In the data rows, the value 128 means zero.
A hidden rule labels the rows of this table. It goes by one to three of the table's principal directions, not those with the most spread.
47 146 113 121 148 110 163 98 124 147 140 121 140 140 168 176 212 161 159 200 182 175 108 170 96 188 117 111 140 94 123 95 7
194 109 89 214 166 113 111 159 140 75 196 113 108 135 110 114 74 92 169 63 74 90 149 109 166 135 118 132 123 174 216 166 1
121 145 142 153 135 159 138 91 136 100 116 52 135 160 116 120 67 155 161 166 140 118 113 185 94 134 63 66 116 68 75 128 7
148 136 105 193 137 104 93 129 126 50 156 124 50 168 94 79 93 105 136 93 105 123 159 149 127 111 104 121 161 81 124 135 2
142 109 131 157 166 146 131 121 96 166 115 94 166 116 75 230 159 109 112 162 153 167 94 61 165 172 125 105 71 191 131 162 7
130 136 33 178 143 113 116 158 103 89 175 162 126 113 115 150 176 97 177 77 127 129 115 117 151 156 83 146 131 80 151 113 4
151 122 137 176 162 131 133 110 141 123 135 133 105 142 107 129 86 167 101 102 138 122 155 126 176 113 122 170 112 175 144 153 4
110 119 87 227 200 103 182 107 168 99 203 140 138 108 158 160 133 182 142 77 178 132 156 148 196 172 100 217 117 208 196 120 7
118 150 107 113 121 137 112 99 101 108 117 104 107 170 118 97 68 136 160 142 94 107 116 163 94 111 87 65 141 22 75 133 1
70 142 88 129 139 107 138 103 96 92 155 149 112 132 144 117 124 165 146 105 146 133 149 166 129 122 79 151 153 56 70 80 3
109 124 188 163 191 107 170 137 193 177 135 134 190 80 175 181 127 187 128 123 167 111 104 119 189 142 173 194 63 255 222 185 7
156 145 140 81 77 153 44 174 83 154 53 105 154 134 80 119 129 9 143 139 51 122 53 54 89 103 178 54 81 107 112 182 7
146 97 135 46 73 163 153 134 118 175 126 129 163 88 140 121 113 161 102 120 117 103 160 132 104 103 104 108 140 118 103 85 6
71 154 64 235 204 82 149 97 162 25 178 145 77 140 121 171 207 114 143 151 221 171 106 158 147 236 74 184 141 64 121 84 6
152 125 158 44 32 168 113 165 84 233 93 111 173 139 139 94 177 149 136 139 100 142 151 128 94 56 153 113 130 194 123 119 7
183 118 187 110 141 152 109 114 62 176 94 77 167 176 106 106 19 112 136 127 47 129 134 68 173 42 201 95 107 243 104 209 1
134 120 204 58 135 174 146 133 84 163 90 113 183 137 155 136 77 165 141 173 127 143 146 134 140 73 162 131 124 172 61 106 7
137 118 119 109 84 127 140 132 145 183 114 127 136 104 117 172 200 158 93 146 165 129 110 120 107 156 92 114 124 121 144 125 7
144 128 161 128 121 145 150 136 151 178 123 117 161 124 142 124 141 176 128 135 149 125 138 142 145 108 138 158 106 211 160 142 7
138 159 162 134 121 126 82 118 62 113 108 74 104 213 104 62 56 134 174 138 77 129 140 149 122 44 128 94 138 122 61 163 7
181 122 134 87 87 155 111 131 96 111 105 108 108 154 98 99 88 119 120 145 107 113 139 132 102 95 91 84 162 57 53 104 2
119 147 81 141 108 117 114 146 136 100 141 161 117 129 143 89 174 91 146 95 125 130 123 133 123 135 133 172 144 111 142 103 4
168 123 105 145 108 136 105 165 164 77 155 99 106 142 138 96 133 50 175 140 82 107 119 143 70 171 131 73 151 89 190 118 1
70 132 136 47 86 124 134 104 110 196 105 147 130 122 143 121 177 156 94 160 131 145 134 135 89 122 149 111 133 110 107 109 5
128 122 145 130 108 148 180 124 198 128 130 111 136 113 169 145 180 166 125 180 196 144 133 194 84 174 101 111 163 107 144 84 2
102 147 187 125 152 118 124 97 79 128 112 70 132 198 150 119 73 167 168 175 117 150 133 155 125 85 142 111 136 155 71 145 2
127 135 163 75 127 132 134 94 98 124 98 120 127 151 119 101 70 151 104 157 126 116 129 127 134 92 120 131 139 95 31 116 2
159 119 134 160 133 138 127 123 161 102 128 124 114 117 105 110 89 124 95 97 133 107 139 121 148 126 115 155 114 148 133 135 4
104 134 68 126 138 111 144 137 121 102 169 161 145 104 150 127 162 122 159 103 140 117 122 133 140 156 98 170 136 94 126 84 5
116 162 68 173 99 125 119 159 151 67 150 139 97 146 138 94 233 83 183 139 166 162 119 186 82 164 97 130 175 51 133 76 1
173 137 103 173 124 136 110 167 114 93 144 118 132 144 116 109 142 88 178 105 116 136 127 127 142 111 121 133 142 140 135 131 4
92 138 116 72 92 119 126 133 118 129 133 157 146 113 169 67 132 119 133 94 107 112 140 134 116 100 147 176 141 126 104 86 2
138 124 190 110 113 137 124 106 149 112 101 100 104 151 138 82 49 153 99 134 115 108 153 154 108 88 136 122 142 128 94 129 3
109 151 124 167 141 134 140 113 136 97 150 95 123 170 169 92 79 177 196 123 124 120 146 211 108 105 95 111 150 97 128 123 1
136 133 158 148 147 142 138 101 167 126 97 116 110 146 126 138 97 139 107 161 141 136 115 144 121 139 145 96 130 116 134 160 5
109 117 181 130 146 107 133 112 132 149 118 142 122 108 117 135 105 181 64 102 157 125 155 107 175 97 139 202 97 207 114 139 1
76 150 48 188 171 69 128 162 142 83 180 172 146 85 146 179 246 68 179 108 167 145 68 103 150 216 121 182 112 116 185 115 3
147 156 132 141 128 158 80 152 88 107 101 67 147 184 114 113 110 45 216 172 72 145 81 128 89 120 154 40 116 101 118 163 2
102 151 163 112 148 129 114 99 100 129 96 92 136 162 123 120 63 144 149 160 109 120 102 139 120 100 128 90 108 98 73 158 1
166 89 93 200 157 134 156 140 216 106 157 164 111 58 116 203 139 149 71 75 180 99 131 115 160 204 77 172 101 134 220 123 3
130 132 212 81 115 154 158 97 103 185 99 64 156 184 149 106 109 177 142 218 132 164 151 164 109 81 167 81 152 191 80 138 1
122 137 41 135 108 122 99 158 118 63 159 166 114 105 131 91 133 63 165 59 91 101 122 129 110 139 96 133 147 32 129 89 2
139 113 137 112 132 136 133 120 133 164 114 135 127 121 112 164 144 127 92 153 133 136 120 97 133 151 145 119 112 149 148 142 1
153 142 58 185 150 110 94 169 136 64 161 164 118 112 114 103 115 56 171 52 87 93 103 102 157 137 123 153 117 98 174 149 4
90 144 160 105 146 154 155 115 70 219 126 92 194 170 168 138 131 190 203 176 113 173 144 163 136 78 176 89 116 214 137 160 6
117 121 174 108 155 112 154 114 174 144 110 135 147 87 126 165 130 149 77 162 172 107 96 105 148 163 131 159 91 153 126 138 4
138 111 165 95 101 113 109 113 118 153 104 142 91 124 91 111 114 147 38 110 128 118 157 88 143 96 135 171 118 165 97 131 4
113 129 210 146 162 120 154 112 162 161 99 119 142 124 147 158 114 188 99 155 174 145 128 139 158 110 165 155 108 211 140 168 1
106 130 110 163 141 93 152 140 148 168 152 110 155 113 139 213 255 130 153 182 183 165 82 120 120 206 121 107 117 167 197 147 3
111 130 91 104 106 118 123 137 124 119 140 143 123 118 138 128 170 100 140 133 122 127 116 129 95 157 117 110 147 72 131 100 7
118 137 128 248 218 128 173 109 178 102 173 73 157 138 141 184 122 159 191 155 177 145 108 169 162 189 105 120 94 188 197 168 3
141 112 193 26 106 128 97 138 79 200 70 138 157 112 106 139 93 116 75 142 81 106 109 46 142 78 185 128 87 177 92 161 2
116 133 91 176 128 118 140 89 132 87 166 107 82 168 124 98 130 155 129 119 148 141 166 171 119 145 77 145 161 104 113 94 6
74 146 173 103 157 163 170 114 56 161 140 80 187 186 211 134 81 237 244 181 132 170 173 231 117 59 127 89 158 143 77 101 6
148 139 101 91 69 141 81 191 71 112 118 147 144 126 122 78 167 43 170 96 82 143 129 107 107 78 155 120 156 106 92 99 2
35 131 160 54 124 122 171 86 116 205 115 140 169 120 190 142 172 185 113 175 156 166 138 147 112 131 176 146 126 174 115 100 1
130 120 185 129 175 131 151 99 130 122 124 111 138 135 132 127 41 177 112 135 134 112 147 132 169 99 134 153 113 172 96 142 6
100 151 142 104 121 133 110 79 50 104 104 78 104 210 123 94 70 138 159 170 103 158 139 161 96 82 111 69 169 55 11 115 7
129 123 117 76 87 151 134 122 78 128 127 109 135 147 135 105 124 123 148 148 112 145 153 150 90 102 110 80 175 75 60 80 1
143 126 194 55 88 152 124 160 118 197 96 128 159 130 142 90 154 125 125 167 108 142 145 122 114 75 204 122 127 208 134 136 6
142 105 136 164 180 129 144 95 158 98 139 140 105 111 109 148 57 147 74 100 139 107 147 108 174 147 118 168 106 148 136 137 1
97 118 120 97 149 119 128 102 120 133 116 160 128 97 120 151 91 127 84 109 117 109 116 91 144 140 133 137 104 98 110 131 7
164 120 82 126 95 128 83 148 148 64 134 177 49 123 82 69 136 38 81 90 93 113 148 103 104 143 137 130 159 52 136 101 1
132 150 70 165 126 110 96 150 99 93 149 152 109 140 107 98 146 97 162 77 110 126 126 124 145 108 109 149 136 97 124 132 1
107 130 128 121 140 118 125 138 103 136 137 135 143 130 152 139 131 123 160 125 110 140 129 127 130 117 155 119 133 141 141 135 1
132 150 109 165 124 118 116 118 120 104 160 85 110 190 146 59 93 122 195 120 78 121 145 172 105 103 131 92 157 129 152 152 5
146 127 203 161 172 137 143 92 102 164 105 68 133 181 96 158 99 170 118 192 151 175 139 122 167 99 157 104 115 225 102 186 6
95 155 60 195 177 86 110 131 124 66 166 156 110 133 124 128 158 70 172 98 124 137 97 114 153 168 133 155 125 99 153 140 6
98 146 112 139 121 92 90 139 79 122 141 116 104 161 124 124 147 121 172 124 100 139 124 135 107 110 120 96 139 97 125 144 1
125 126 122 161 158 131 143 122 127 137 146 118 149 126 128 141 128 116 148 127 123 149 129 120 150 134 156 113 120 177 160 157 1
141 128 128 155 147 128 120 140 132 126 144 136 127 132 123 106 112 119 137 100 107 123 143 118 157 112 156 157 111 185 167 150 5
70 152 104 125 160 121 146 92 77 101 153 124 146 157 161 109 92 177 175 117 137 131 143 164 150 109 90 178 131 106 57 83 3
106 146 41 178 145 85 104 151 181 30 167 200 75 88 122 106 167 61 128 66 137 94 101 126 127 193 97 181 132 25 166 98 4
Here are more rows. What is the label of each one?
124 110 142 107 157 106 127 120 120 152 125 139 137 93 96 178 116 134 85 133 130 104 106 71 160 150 125 136 83 144 129 153 -> 2
152 126 122 167 125 111 125 166 177 105 148 122 124 106 129 136 173 96 144 127 141 117 107 130 116 166 122 123 128 136 189 138 -> 4
93 138 133 182 196 106 142 95 127 124 122 102 143 127 110 220 133 161 130 160 184 143 78 115 162 180 88 134 79 129 115 158 -> 7
88 136 193 119 163 83 122 94 137 93 99 155 69 131 110 134 95 177 56 149 178 124 135 133 149 114 121 178 128 92 55 124 -> 1
171 136 130 97 52 156 72 173 95 121 96 126 117 145 103 55 126 77 131 90 81 122 143 117 101 60 135 130 140 118 92 113 -> 7
160 116 146 132 108 129 110 139 129 107 116 98 105 140 111 138 121 101 121 146 120 132 124 123 98 133 118 80 150 100 118 131 -> 6
80 135 123 83 155 111 150 86 133 169 112 160 146 106 138 152 112 158 99 144 130 107 94 109 142 147 140 129 100 104 122 150 -> 2
106 110 111 174 179 104 166 84 219 96 158 151 100 71 116 158 101 155 58 104 171 87 123 127 151 205 92 159 97 109 177 135 -> 6
78 136 134 117 153 113 151 93 125 148 110 128 150 124 140 178 172 135 110 174 173 160 92 111 136 172 139 145 113 138 102 122 -> 6
121 116 151 57 100 132 133 136 178 198 96 180 138 66 116 131 172 129 47 139 138 100 109 90 123 147 167 149 86 150 169 139 -> 4
90 120 118 117 156 107 161 103 137 155 144 151 151 102 152 146 141 121 115 130 125 143 123 106 147 150 180 125 131 166 160 147 -> 1
117 123 135 141 151 133 131 117 131 157 109 118 145 102 89 191 151 126 102 153 155 142 95 97 141 161 122 101 83 137 133 160 -> 4
110 133 138 139 154 124 164 109 146 153 132 136 144 126 149 159 152 192 121 147 180 136 127 146 155 145 113 177 114 163 136 121 -> 1
112 124 159 158 172 159 206 113 162 173 129 103 199 109 174 216 171 211 151 185 220 169 117 169 154 168 113 145 110 198 148 118 -> 4
118 124 206 56 145 149 143 100 84 180 94 129 175 131 143 98 21 199 100 119 107 106 158 112 182 36 165 185 93 213 57 137 -> 4
156 104 135 159 127 112 137 148 176 107 159 143 104 94 119 119 136 125 93 93 141 113 160 124 143 137 128 156 137 166 177 126 -> 7
118 124 179 149 157 147 218 76 193 172 124 79 175 135 185 184 142 240 122 201 223 147 124 187 137 172 101 153 124 200 140 117 -> 4
127 150 138 172 174 119 106 134 100 95 128 103 138 165 141 138 64 145 192 114 110 113 107 139 154 103 113 140 105 131 119 158 -> 7
94 134 109 132 150 121 158 112 135 128 145 146 148 113 156 143 138 158 139 122 154 131 126 145 143 144 117 156 128 124 126 110 -> 2
121 144 81 200 136 78 104 142 156 62 161 127 83 125 111 137 157 110 149 99 146 108 100 143 116 170 65 128 134 57 152 134 -> 7
143 126 111 133 110 159 149 123 186 100 124 137 109 119 137 113 141 124 111 141 157 124 134 167 96 164 105 123 151 72 135 89 -> 6
137 127 161 71 102 133 158 131 120 211 103 119 183 118 145 152 172 169 122 175 151 135 108 118 132 113 142 124 123 181 119 139 -> 1
180 104 67 76 65 137 82 169 143 126 104 183 113 51 69 137 129 60 60 61 89 56 89 54 108 150 81 113 100 22 135 121 -> 7
156 118 151 80 87 141 108 152 130 165 94 153 127 107 103 113 154 99 77 128 117 126 130 87 125 108 166 138 118 156 128 132 -> 2
154 123 85 68 5 125 91 184 107 147 120 125 104 129 124 107 247 60 143 149 102 147 121 133 24 133 114 34 201 36 131 90 -> 2
92 144 125 116 118 129 160 124 127 155 125 121 177 132 182 143 198 144 159 158 169 164 110 147 121 147 141 164 138 168 122 96 -> 3
146 135 109 200 146 104 117 145 153 62 155 112 110 126 117 137 129 123 147 98 156 108 114 137 143 154 69 166 121 114 136 122 -> 7
101 131 114 50 95 131 115 129 78 171 100 140 157 110 122 143 148 109 126 144 105 128 98 99 103 118 131 84 121 75 83 122 -> 2
141 127 84 225 164 105 123 154 159 74 166 138 104 118 121 176 171 108 153 99 159 138 115 129 147 181 98 148 128 123 190 134 -> 3
114 130 116 93 97 126 121 114 100 146 125 120 116 152 131 109 143 121 130 146 106 140 137 132 95 121 134 94 153 101 110 117 -> 1
77 140 70 154 153 121 162 135 135 98 167 132 185 97 190 161 164 123 203 112 154 135 98 157 125 177 99 144 131 101 143 88 -> 5
158 130 154 169 163 146 85 122 19 100 136 52 116 223 94 110 35 103 199 137 56 167 166 123 146 56 150 66 140 169 78 165 -> 1
129 139 113 159 115 134 120 152 128 96 147 120 109 152 150 114 146 141 176 120 137 137 148 182 102 122 97 127 155 95 137 98 -> 1
154 124 83 190 151 124 122 153 99 86 174 129 115 154 134 132 134 92 191 100 103 159 152 134 144 123 139 107 170 135 161 133 -> 1
103 151 40 219 174 115 137 104 165 123 155 116 143 118 108 189 178 109 160 122 154 124 56 118 140 227 79 118 71 105 202 169 -> 7
99 156 56 157 129 99 110 155 122 86 158 161 123 126 140 112 201 61 183 107 122 144 99 129 118 159 135 136 148 80 151 114 -> 5
A new table starts here. Each row of this table is followed by its label. One hidden rule gives the labels. It looks at one to three of the table's principal directions, none of them among the few with the most spread.
104 108 159 88 162 69 111 146 85 100 88 117 101 136 140 113 116 113 143 167 155 110 129 164 83 130 149 122 167 172 83 125 Ye
186 118 116 76 216 183 131 109 228 204 174 133 198 140 127 121 156 134 153 112 145 133 91 115 87 148 97 155 106 82 149 170 JU
199 94 102 78 188 142 138 146 119 115 148 138 166 144 101 159 151 154 113 158 130 89 120 165 116 138 150 122 105 161 147 97 Ax
174 145 109 127 181 179 171 140 180 129 158 128 152 122 133 121 151 152 78 131 115 151 122 147 161 134 88 135 107 90 153 96 DK
89 131 92 182 117 144 138 163 160 177 129 163 162 143 136 94 156 112 118 99 112 122 160 134 139 140 126 84 141 126 127 131 DK
177 122 107 147 126 147 138 133 117 105 166 145 135 117 112 137 146 147 110 127 117 120 156 160 149 120 134 120 128 129 155 106 Qi
174 63 81 121 114 120 121 154 15 72 138 158 155 133 97 166 150 167 36 172 127 32 178 161 121 108 171 91 123 205 164 78 DK
89 123 130 142 71 105 105 123 56 101 88 151 104 113 143 138 88 114 81 154 127 99 170 64 140 105 121 120 132 133 127 124 Ye
122 130 129 147 122 113 118 125 150 141 142 135 146 149 123 125 121 118 189 93 113 124 122 154 115 136 155 108 134 150 113 139 Ax
109 126 160 136 120 63 97 135 108 61 85 114 106 134 100 117 115 102 143 160 163 160 146 118 141 183 137 104 117 145 107 169 JU
236 125 84 114 226 216 184 144 189 133 189 136 171 99 99 124 205 176 40 159 134 165 143 138 178 151 70 148 101 55 208 102 Qi
140 97 117 107 124 139 94 118 160 174 135 124 193 182 116 141 131 129 182 122 134 92 104 130 108 147 141 123 62 172 113 173 JU
120 139 148 161 114 164 176 63 83 68 145 100 35 72 141 146 158 190 14 175 137 181 186 108 157 78 50 207 163 101 192 95 JU
173 104 158 116 155 98 87 114 131 97 144 133 122 134 97 131 117 95 191 144 167 145 134 106 125 197 143 104 136 138 157 178 Ax
3 182 161 204 85 66 138 158 138 100 72 133 41 111 157 77 114 63 136 97 137 195 154 128 126 159 129 88 211 113 78 135 JU
165 173 58 172 87 180 176 156 204 163 132 109 255 148 97 137 176 181 92 89 71 140 109 190 172 73 106 155 6 84 82 162 JU
65 138 151 137 53 33 56 120 111 117 88 167 124 148 127 135 56 63 247 80 128 99 140 118 63 128 203 92 145 167 34 186 Ax
58 116 105 138 110 162 158 125 131 197 111 103 139 149 147 127 172 156 82 118 121 108 107 133 98 94 115 151 129 154 128 124 JU
28 166 145 196 40 85 127 134 111 127 76 129 75 120 148 109 115 94 157 107 119 161 160 131 125 102 131 129 164 132 72 157 Ye
133 143 114 175 56 87 100 115 92 51 135 168 123 106 99 144 101 130 119 106 114 122 190 127 142 116 159 105 116 126 109 134 DK
147 103 148 39 185 129 91 136 160 238 128 138 174 162 160 132 81 68 250 104 134 70 39 92 55 140 163 117 149 134 112 157 Qi
185 82 114 120 137 165 126 93 101 133 166 133 156 141 110 171 147 161 109 154 130 91 145 113 124 121 117 144 111 162 194 136 Ax
225 71 178 62 213 140 86 75 117 106 198 136 85 134 131 148 99 117 203 169 168 113 126 105 115 182 127 131 161 164 208 117 Qi
210 107 160 67 213 136 129 100 115 41 135 101 86 104 99 141 143 169 81 230 175 178 154 110 177 168 75 174 92 112 177 114 JU
120 140 72 158 99 172 169 159 126 123 136 119 148 118 108 129 176 178 23 112 103 125 124 149 174 114 128 119 84 113 144 74 DK
83 140 162 158 104 59 119 110 120 99 97 115 103 131 106 137 126 99 187 112 144 163 134 139 80 144 156 127 177 147 100 191 JU
149 70 108 158 71 113 98 106 39 70 147 138 117 130 79 159 167 166 94 164 152 89 199 153 126 124 156 122 118 202 165 142 Ye
83 135 136 132 126 89 98 151 154 151 114 147 120 143 126 102 109 81 209 86 131 133 111 125 111 172 177 80 153 137 93 136 DK
218 150 127 76 220 206 178 152 208 172 141 75 185 139 133 123 142 156 122 162 108 172 49 126 214 142 64 164 44 64 161 106 DK
43 155 164 122 117 93 111 125 165 186 100 111 118 158 168 106 67 82 231 63 103 129 55 108 102 136 163 104 155 139 76 125 DK
178 194 154 89 190 140 149 144 247 120 104 77 157 123 106 108 126 120 168 141 138 238 63 121 190 176 78 167 36 28 86 175 Wk
183 99 96 90 131 156 105 122 139 157 142 134 219 150 117 140 139 156 110 143 133 75 127 136 106 98 116 151 50 133 110 168 Xr
207 136 114 143 165 190 174 108 176 154 200 107 144 105 105 131 190 172 137 109 115 169 117 179 144 108 105 170 139 84 182 129 Ye
147 126 157 139 135 117 125 108 107 68 143 105 73 103 111 121 135 140 116 151 151 171 145 126 161 154 115 135 143 120 164 122 Wk
117 121 96 145 73 109 116 124 101 114 95 148 197 153 116 158 119 148 94 140 108 80 168 135 111 79 130 136 68 163 81 164 JU
159 62 126 87 185 87 94 190 79 111 116 134 153 171 109 111 137 107 153 176 156 68 125 178 123 192 181 55 133 214 131 107 Wk
115 136 65 177 115 197 181 180 173 176 155 107 180 148 140 83 209 178 44 99 101 118 121 229 160 100 107 119 87 133 114 87 Ye
140 83 158 134 99 73 84 74 33 70 144 145 70 106 95 163 117 125 166 148 157 107 183 107 85 126 170 131 199 175 171 154 JU
103 156 146 102 164 152 134 126 220 241 131 118 165 151 180 100 101 90 215 72 109 133 53 115 88 118 114 141 144 91 94 155 Ax
158 103 141 72 163 163 116 91 122 131 148 129 101 118 142 147 120 142 99 166 155 116 127 79 117 131 96 165 119 121 167 115 Qi
108 114 132 139 122 135 148 90 81 125 141 132 87 111 141 150 134 156 100 135 116 114 155 122 106 83 123 155 184 148 164 95 Ax
68 173 160 112 122 112 142 141 159 173 90 90 98 121 161 105 106 94 178 92 123 163 53 125 105 114 133 146 157 92 76 136 Wk
171 90 120 134 131 139 107 122 101 97 167 149 129 137 119 135 133 133 107 145 144 95 161 137 133 153 132 101 126 165 170 118 Qi
165 132 125 163 111 116 123 117 111 38 150 125 119 110 97 122 137 162 81 144 133 155 178 156 178 138 117 124 97 124 139 121 Ax
93 185 109 183 112 184 209 144 149 110 134 94 82 90 159 98 167 181 9 118 93 186 133 172 196 80 68 161 127 76 131 48 Ax
108 98 113 111 112 115 120 152 63 126 111 131 115 126 123 136 138 131 93 140 137 80 124 132 106 121 165 108 148 163 132 98 Wk
120 148 99 131 166 174 189 166 149 157 127 128 139 113 158 112 158 138 34 124 112 129 111 138 133 110 94 127 151 88 143 79 DK
151 124 157 84 210 131 125 129 162 99 138 124 89 120 133 109 122 112 118 157 166 164 116 105 137 196 105 119 139 106 151 108 DK
121 116 124 137 73 120 111 87 75 65 118 138 118 129 133 159 108 168 67 165 125 98 191 125 130 79 106 161 83 167 109 124 Ax
80 126 114 107 138 126 109 188 179 252 105 127 196 169 152 81 123 74 208 67 119 90 46 132 91 146 171 78 133 127 78 152 Xr
99 162 131 171 94 140 166 104 117 131 132 118 90 88 135 134 135 143 103 101 102 164 133 112 138 83 113 157 175 84 150 115 DK
100 137 151 111 110 72 111 127 70 65 75 125 103 123 138 133 70 135 116 163 114 118 146 114 153 102 136 130 111 146 84 95 DK
138 107 138 101 216 140 142 143 157 146 122 121 131 137 128 108 157 117 110 167 159 149 121 107 130 185 97 118 147 120 167 132 JU
135 111 111 137 116 141 137 140 83 96 131 151 115 135 142 148 122 138 70 156 118 89 163 136 144 119 125 109 126 169 148 79 DK
71 192 161 175 94 103 103 99 220 175 135 152 103 108 141 94 84 55 252 33 122 202 114 69 111 155 135 118 176 47 97 197 Qi
125 152 139 133 105 87 99 127 133 69 105 149 121 121 112 132 86 105 139 129 133 150 150 96 149 156 136 110 95 110 95 145 DK
145 122 137 86 173 132 121 117 166 167 126 121 174 145 142 124 119 126 154 132 134 117 101 124 93 119 110 150 113 119 107 161 Wk
172 126 130 113 113 94 97 129 115 104 140 145 147 125 97 153 102 104 188 104 129 110 114 133 104 140 181 108 127 130 116 153 Qi
137 114 67 130 73 176 124 94 154 230 139 152 255 164 125 173 140 165 135 89 84 52 127 117 73 35 125 173 55 137 102 193 Ax
209 123 90 59 219 179 158 149 202 180 141 104 255 158 111 140 153 169 97 131 110 106 54 144 128 126 108 146 39 95 128 132 DK
144 121 134 92 207 128 125 129 198 180 133 143 165 150 121 123 139 102 198 122 142 142 108 120 86 167 130 125 143 117 124 167 JU
Here are more rows. What is the label of each one?
125 112 151 84 201 157 151 144 132 144 145 99 67 127 165 101 144 131 110 152 149 135 87 151 129 154 114 128 172 142 158 57: Wk
156 83 120 129 99 123 105 79 38 60 139 164 97 107 108 173 130 166 65 190 146 91 225 99 123 98 118 154 130 168 171 122: Ax
142 162 128 131 132 132 150 125 133 94 131 125 110 98 123 132 112 146 104 121 106 160 124 117 169 115 121 139 121 83 133 90: DK
162 61 133 131 134 102 130 124 0 27 132 105 78 120 86 158 165 175 43 210 158 100 175 155 149 146 145 114 156 209 205 84: JU
204 104 136 102 154 125 112 92 119 97 137 123 167 134 88 165 127 153 147 176 138 131 148 110 141 132 112 158 81 133 157 172: JU
180 147 142 94 172 138 129 108 203 156 150 120 166 141 116 144 116 123 216 106 118 157 84 132 118 140 129 152 100 99 116 160: Ax
173 153 104 122 129 153 135 135 180 93 133 113 168 124 93 124 154 167 87 140 131 167 131 148 178 137 100 153 24 84 103 142: Wk
113 148 156 122 166 100 127 151 163 101 114 122 81 124 126 98 128 96 163 134 152 183 121 142 140 187 131 108 149 114 108 124: JU
152 102 123 117 163 149 119 145 148 167 154 129 150 144 129 109 148 113 148 123 144 113 108 135 123 164 132 102 137 137 155 135: Wk
157 62 134 143 44 75 80 98 0 11 129 152 73 112 104 184 102 150 79 194 145 47 219 130 123 93 169 116 152 227 167 108: Qi
105 134 112 137 125 127 143 131 144 145 115 117 149 128 108 126 160 145 117 116 125 142 122 137 117 119 133 139 120 117 115 144: JU
96 140 149 92 164 116 93 145 219 190 126 134 144 169 162 88 99 71 230 85 143 129 74 141 82 175 145 102 123 134 61 154: Wk
92 109 125 86 196 153 119 134 227 255 133 118 206 182 148 100 142 93 212 74 135 107 39 102 58 166 138 111 137 127 121 178: JU
115 138 111 124 138 135 130 144 164 169 113 151 161 127 131 119 139 105 126 116 135 129 130 107 101 132 119 126 129 97 109 163: Wk
95 109 163 146 84 57 98 142 38 84 102 125 79 140 141 129 81 94 182 135 124 93 137 154 120 128 181 84 183 205 110 110: Ax
174 145 124 98 141 127 134 111 137 126 144 133 145 109 101 167 107 139 168 103 103 133 95 110 124 111 159 145 121 93 135 119: DK
170 115 142 116 180 127 152 134 85 41 134 115 79 107 122 125 141 165 55 199 141 149 166 159 179 140 98 135 135 140 163 65: Ax
110 130 115 118 142 142 143 128 162 166 113 104 166 140 116 126 161 143 112 123 133 139 100 124 110 127 116 148 102 114 118 159: JU
150 115 75 160 139 199 176 165 153 132 153 84 177 147 107 101 217 201 13 145 121 136 122 197 201 138 90 125 50 137 161 89: JU
136 126 68 114 179 184 178 180 173 193 150 140 174 128 123 118 193 147 66 97 115 108 91 161 110 130 141 110 137 103 146 81: DK
171 101 163 38 252 141 133 137 152 170 130 113 133 152 155 131 102 100 172 163 144 114 57 98 110 176 118 121 155 135 166 102: DK
212 120 110 95 170 140 153 133 119 54 122 97 162 121 67 165 168 186 51 195 142 155 131 141 177 145 105 158 44 114 155 126: JU
139 123 118 170 99 103 115 83 125 78 133 161 133 116 79 155 158 147 130 145 144 156 224 129 109 121 120 156 123 131 128 197: JU
126 152 136 142 96 110 117 107 125 108 127 138 123 115 122 141 88 125 157 106 104 140 134 97 149 115 139 129 118 106 120 128: DK
170 145 108 161 122 166 150 81 172 126 173 153 145 106 103 159 158 153 118 110 120 162 171 116 121 109 97 169 124 84 162 165: Ax
155 110 120 146 144 132 134 98 136 81 148 114 118 121 64 141 190 176 109 159 152 178 172 139 155 162 118 150 103 132 171 150: JU
170 61 130 86 120 87 71 150 50 62 106 131 134 161 92 155 130 115 118 203 185 69 152 144 110 179 162 96 83 218 125 157: Ye
142 106 126 130 125 126 109 112 121 88 131 116 159 157 118 128 121 161 94 156 131 112 147 135 159 140 111 122 60 167 127 129: Ax
